Each row is where one point has got to under a steady rotation. How many steps took it there?
The counts run from 0 to 163.
[127 105 160 173 123 106 122 156 119 155  95 124 108  99 125 113 100 210
 141  92 133 128 111  95 166  89 146 144 157 135 123 148 139 164 114 122
  90 167  96 151 110 125 169 104 156 123 155  87 117  95 141  85 117 155
 141 132 122 112 166 134 130 130 111 164 168 116 132 119 165  83 119 139]  28
[147  63 157 155 131 122 132 180 143 150 106 111  96 103 121 116  87 170
 143  51 168 163 140 134 173 118 159 138 170 162 143 173 138 130 118 155
 117 177 112 103 118 136 157 133 114  83 137  99 103 148 141 109 129 129
 102  99 114 132 145 114 127  97  90 149 167 135 118 142 127 120 128 138]  16
[102 101 151 148 110 112 110 179 121 153 103 113 112 105  97 107  94 215
 156 112 134 160 110  87 161 102 139 134 141 143 118 149 127 173  93 120
 105 191  91 116 123 136 161 100 143 110 123  82 135 130 141  85 114 153
 139 139 125 129 150 131 117 121  82 173 179 110 119 127 146 120 117 141]  155
[139 110 142 175 139 116 131 137 121 151 114 123  93 140 100 134  98 171
 134 111 187 132 115  90 160 100 155 182 164 132  86 168 146 147 129 131
 129 146  96 121 128 136 167 124 186 113 118  82 126 120 156 103 140 138
  98 123 129 103 188 107 130 124  86 163 172 146 113 138 143 109 124 154]  104
[151 108 152 173 149 110 134 155 140 110 126 117 115 124 121 114  94 185
 124  92 137 154  99  88 141 108 187 181 184 138 100 133 134 128 123 164
 109 157 121 130 129 179 151 118 151 104 147  88 120 139 154 121 121 128
  97 105 136  87 156 122 104 107  76 176 133 145 105 137 159 105 111 133]  76
[122 115 147 146 148 109 121 168 142 131  94 100  90 126 127 106 114 176
 148  80 201 163 110 121 149 100 147 131 185 156  88 145 136 127 103 146
  96 168 115 164 133 110 129 120 145 114 151  93 108 133 146 116 116 146
 125 100 140 153 182  98  71 120 107 160 149 120 126 100 129 116  95 152]  120
[138  83 170 159 168 101 134 158 125 153  99 123  99 110 137 112 116 183
 160  75 164 147 138  94 157 100 144 127 158 157 136 194 122 162 142 133
 134 169  98 133 125 133 155 116 148 108 148 120 125 153 158  80 173 149
 104 107 137 122 147  98 119 109 110 126 168 126 113 124 117 109 112 113]  89
[156  90 171 167 143 123 118 121 131 135  99 120  91 103 133 115 130 206
 154 102 146 136  99  90 161  94 151 143 164 144 109 175 127 149 109 148
  93 150 140 153 155 114 139 150 176 102 174  86 125 150 141 118 134 134
  99  65 133 117 136 100 151 125  81 131 148 108 106 118 135 118 102 145]  59
[128  92 164 157 132 102 125 160 158 149 101 104 103 121 138 110 131 188
 168  90 176 166  93 114 157  96 145 110 153 150 118 169 116 145 116 145
  87 181 120 143 140 102 135 132 136 116 157  94 109 164 132  89 125 135
  93  81 151 156 148  91  97 124  87 132 149  96 100 140 125 136 120 151]  63
[128  83 161 157 142 102 115 157 127 129 103 119 118 101 123 123  76 190
 140  80 126 152 118  82 155 106 172 154 182 174 118 159 124 133 107 170
 116 139 119 135 142 156 152 114 152  98 131  80 132 141 131 121  87 123
 115 143 119  95 128 131 104 118  97 189 160 107 102 123 136 127 107 120]  22
[143  84 153 166 110 111 143 152 125 151 109 125  90 130  95 109  86 177
 153  97 146 145 111  72 146 122 149 147 190 129 109 154 119 155 119 141
 127 140 110 124 129 166 159 128 170 101 152  72 127 157 113 106 118 126
 107  91 132 110 133 112 128 113  53 170 154 137  96 151 136 106 113 144]  133
[108 105 139 132 157 140 112 162 126 130 103 104 106  99 112 132 100 199
 137  89 177 150 114 112 173 101 162 140 156 154  75 154 121 123  91 154
 114 155 108 150 140 116 141 130 165  78 120  98 139 153 132 144 125 130
 110 106 136 131 137 100  80 113  77 169 154 148 122 123 108 126 118 152]  124
[147  82 156 132 132 142 116 178 139 141  93 130 108 112 114 142  93 192
 143  67 172 147 150  92 168 128 171 133 169 161 131 165 135 126  98 122
 120 169 113 129 115 152 146 141 134  76 140  93 119 135 136 118 137 154
  91 102 125 134 146 118 124  96  76 158 157 155 121 133 122 102 117 125]  14
[ 93 107 141 128 138 147 113 161 128 140  94 108 107 111  92 127 100 195
 125  87 160 168 119 110 172 113 154 126 148 140  99 141 114 150  97 133
 110 166  88 122 117 132 160 130 160  79 126  87 129 167 136 119 134 156
 130  96 143 110 134 105  99  99  56 162 166 153 134 120 135 124 126 135]  126
[159  99 152 172 143 106 116 143 102 129 106 124 110  84 134 120 107 221
 163  94 143 102 120  90 180  91 142 152 158 140 113 160 143 145 115 135
 105 163 118 161 138 120 157 112 165 116 163 110 120 106 151 114 133 135
 118 110 109 122 162 117 131 126 113 158 181 122 126 117 139  88 121 153]  30
[133 113 164 153 131 132 105 168 119 161  89 113 106 120 111 150 104 195
 172  95 162 168  88  87 150 102 178 155 150 156 135 160 110 156 114 124
 120 152 123 119 121 105 129 119 140  96 123  93 136 118 150 139 125 137
 106 127 131 126 174 120 147 135  60 153 163 114 116 135 122 111  91  94]  39
[123 101 150 148 109 115 109 170 118 136  97 111 117  94 101 108 113 222
 154 111 126 150 117  91 166  94 138 140 156 139 114 140 135 157  99 121
 104 202 103 110 132 131 154 105 127 107 115  88 118 109 141  91 113 151
 146 125 119 131 169 130 116 127  87 176 175 104 112 119 148 124 110 148]  156
[112  85 162 131 149 127 128 164 141 130  93 125 120 108 127 158 117 209
 133  92 163 171 111  97 159 115 173 139 180 145 115 172 110 139  94 132
 113 153 101 137 113 128 132 111 168  92 139 109 140 143 135 117 147 151
  99 132 161 143 158 115  93 120  62 170 132 151 117 150 118  99 129 115]  68
[130  79 161 182 142  98 133 130 121 157 109 111 106 135 130 161  84 193
 127  88 170 145  90 112 177 105 171 182 155 136  86 174 140 122 109 160
 106 127 100 136 146 113 147 113 169 119 139  85 123 144 138 116 125 143
 121 135 131 109 163 119 112 126  99 175 165 147 102 154 144 120 131 152]  49
[158  67 160 157 109  96 129 163 134 148 108 115  91 120 110  95  91 185
 161  90 141 147 134  77 155 130 154 129 173 143 101 155 124 153 107 154
 121 161 126 139 154 160 160 131 143 115 150  76 107 158 115 104 113 119
 104  98 124 120 121 109 100 110  95 160 152 125  86 140 115 146 117 167]  135
[126  71 163 128 156 135 115 165 145 114  98 120 120  95 125 150 123 212
 128  88 153 170 124 101 166 121 176 138 174 148 109 170 118 124  86 133
 121 170 112 132 129 141 122 124 152  83 131 106 130 153 145 127 140 152
  98 113 153 137 151 115  95 108  68 168 129 143 118 141 119 111 126 122]  69
[124 115 146 155 154 111 123 159 132 146 106  95  88 121 127 108 100 173
 141  81 199 156  93 126 160  90 145 142 179 154  85 151 132 127 110 161
 102 157 108 170 125 100 131 121 152 115 145 109 124 141 136 129 117 127
 116 108 135 162 173  95  77 126  92 158 155 127 124 127 125 121 108 156]  121
[123 102 158 161 153 108  95 177 127 133 119 104  87  92 110  98  92 190
 130 111 153 179 116 102 170 107 146 163 137 155 100 159 129 150  93 146
 121 191 106 120 146 129 158 129 123  94 104 110 138 137 154 107 145 165
 122 132 131 133 180 120 118 120  88 144 157 112 119 124 131 139 115 172]  99
[125 101 164 173 134 123 119 150 148 141  99 121 105 138 125 123 127 192
 160  97 178 158  97  73 141 116 152 114 161 138 114 178 123 144 107 124
  94 163 123 146 146 135 137 140 168 109 169  79 122 166 144  77 127 163
 101  76 156 129 133  99 125 115  79 130 149 108 108 122 130 113  89 134]  61
[134  91 161 161 129 115 123 140 130 163  83 112  96 148 112 130  96 178
 144  97 167 156 137  92 154 116 168 145 139 148  86 155 120 175 132 128
 131 151  89 121 141 140 170 125 160 124 112  62 105 153 148  98 147 145
 125 110 139  78 158  96 113 102 107 155 175 130  98 126 120 144 118 123]  108
[157  88 163 141 108 101 128 181 157 150  80 110  96 119 123 107 104 196
 145  75 146 148 149  89 150 123 177 122 187 151 102 125 120 156 105 131
 100 164 111 160 129 143 151 113 130 135 136  73  95 113 111 119 105 124
 120 115 127 130 163 119  83 115 114 164 138 118 109 130 119 132 117 139]  138
[108 116 159 156 152 110 117 163 147 147 101  99  76 147 134 108 101 160
 148  81 197 172 109 111 143 113 145 125 177 149 100 153 144 133 103 136
  91 163 106 157 126 130 132 116 146 126 155  91 110 142 136  83 125 165
 137 102 143 149 173  95  91 116  99 151 150 119 119 111 130 106  84 139]  119
[151 105 154 168 143 116 104 161 108 129  96 109 122 120 124 138  98 216
 184 103 160 120 134  80 172 102 157 134 131 150 117 171 141 143 115 134
 118 179 119 142 160 133 143 119 145 113 154 104 103 137 162 100 139 144
 111  93 119 115 130 110 119 116 109 134 189 128 110 108 113 119 100 131]  33
[124  85 177 150 161 103  96 145 133 136  91 113  70 116 126 111 110 180
 155  89 173 166 129  92 140 126 138 129 182 156  99 173 131 149  98 130
 117 142 128 157 153 144 134 141 165 109 159  92 123 155 142 108 142 175
 135  95 137 139 150 105 130 108 100 146 134 107 101  97 115 113  75 142]  116
[133  87 155 169 135 102 124 141 138 135 104 111 107 139 123 154 107 186
 137  95 175 160  95 120 157 103 163 174 172 142  89 164 154 111 108 149
  99 151 115 115 138 134 133 109 150 118 126  76 103 124 151 100 111 156
 124 137 129 122 193 126 107 130  95 184 157 127 100 130 165 109 110 142]  47
[149  85 157 181 146 100 141 158 147 127 125 102  98 104 120 108  94 182
 120  74 138 168  96 136 157 104 163 176 176 138 121 139 124 130 123 174
 107 180 104 111 113 144 152 111 126 102 146  97 109 147 152 122 136 127
 107  82 136 113 167 118 105 115  68 156 139 132 108 150 158 102 136 143]  74
[152  98 151 181 139 108 125 145  98 147 105 127 111 109 126 130  93 216
 165  97 157 101 115  83 177  90 151 151 142 137 128 172 138 151 120 131
 115 159 108 151 128 119 156 112 174 121 169 107 128 121 153 101 152 139
 110 112 114 121 148 116 136 121  95 149 184 137 127 127 129  87 108 142]  31
[146 115 164 155 123 111 120 165 164 142  87 130 115 101 136 102 127 199
 128  90 144 148 138  79 154  91 174 136 171 147 118 135 122 185 118 118
  97 180 100 154 113 139 167 124 156 130 127  66 116  98 148  92 121 145
  99 121 137 102 171 112 114 118 118 153 141 111 127 125 140 125 123 131]  83
[101 124 150 166 149 120 122 165 107 151 116 114 113 109 109 113  72 185
 157  94 149 156  87  79 158  91 147 147 164 167 130 165 125 148 116 158
 113 150 107 142 124 125 151  97 164  94 145 105 150 138 142 112 105 129
 106 138 130 115 129 119 115 125  68 166 185 117 123 131 137 108  99 111]  151
[124  93 158 160 140 109 129 167 125 151 109 121 109 122 122 128  76 173
 135  70 141 155 104  79 142 104 177 163 188 166 126 161 129 136 122 161
 117 128 108 133 116 154 157 101 152 101 139  80 131 137 132 115  86 123
 112 144 119  93 138 129 116 119  83 187 161 115 111 138 144 104 104 111]  21
[129  97 171 173 143 120 126 134 136 151 106 120  95 119 137 119 120 188
 156  98 164 146  95  87 155 105 150 130 154 137 122 181 115 158 109 138
  92 148 126 157 145 121 140 144 175 110 180  91 129 162 141  98 136 146
  98  77 144 123 125  89 150 119  76 123 159 110 113 132 126 113 103 140]  60
[171  71 155 177 129 101 133 151  98 150 106 120 106 119 107 149  94 203
 170 103 159 119 128  93 179 112 152 170 143 134 113 178 147 148 117 144
 140 155 116 123 153 127 153 120 155 113 141 105 111 133 145 117 152 139
 113 117 112 126 157 119 137 122  85 157 185 150  99 142 118 112 121 157]  161
[153  78 158 164 106  87 142 175 148 167  98 113  95 131 115  99  81 178
 147  84 149 149 135  84 152 131 162 124 169 143 116 149 119 177 113 144
 111 162 101 148 136 142 167 119 136 126 149  73 111 153 104 103 117 126
 109 112 131 134 132 104 111 109  90 153 147 122 100 153 120 138 127 162]  136
[113 108 161 168 175  99 105 171 110 142 120 103  97  95 119 117  79 194
 146 102 151 175  95  88 155 106 160 167 150 162 113 168 102 163 103 155
 133 165 106 140 130 121 144 109 147  92 126 127 158 148 156 142 144 143
 114 147 141 128 161 124 116 138  69 146 154 124 112 136 112 126 103 132]  96
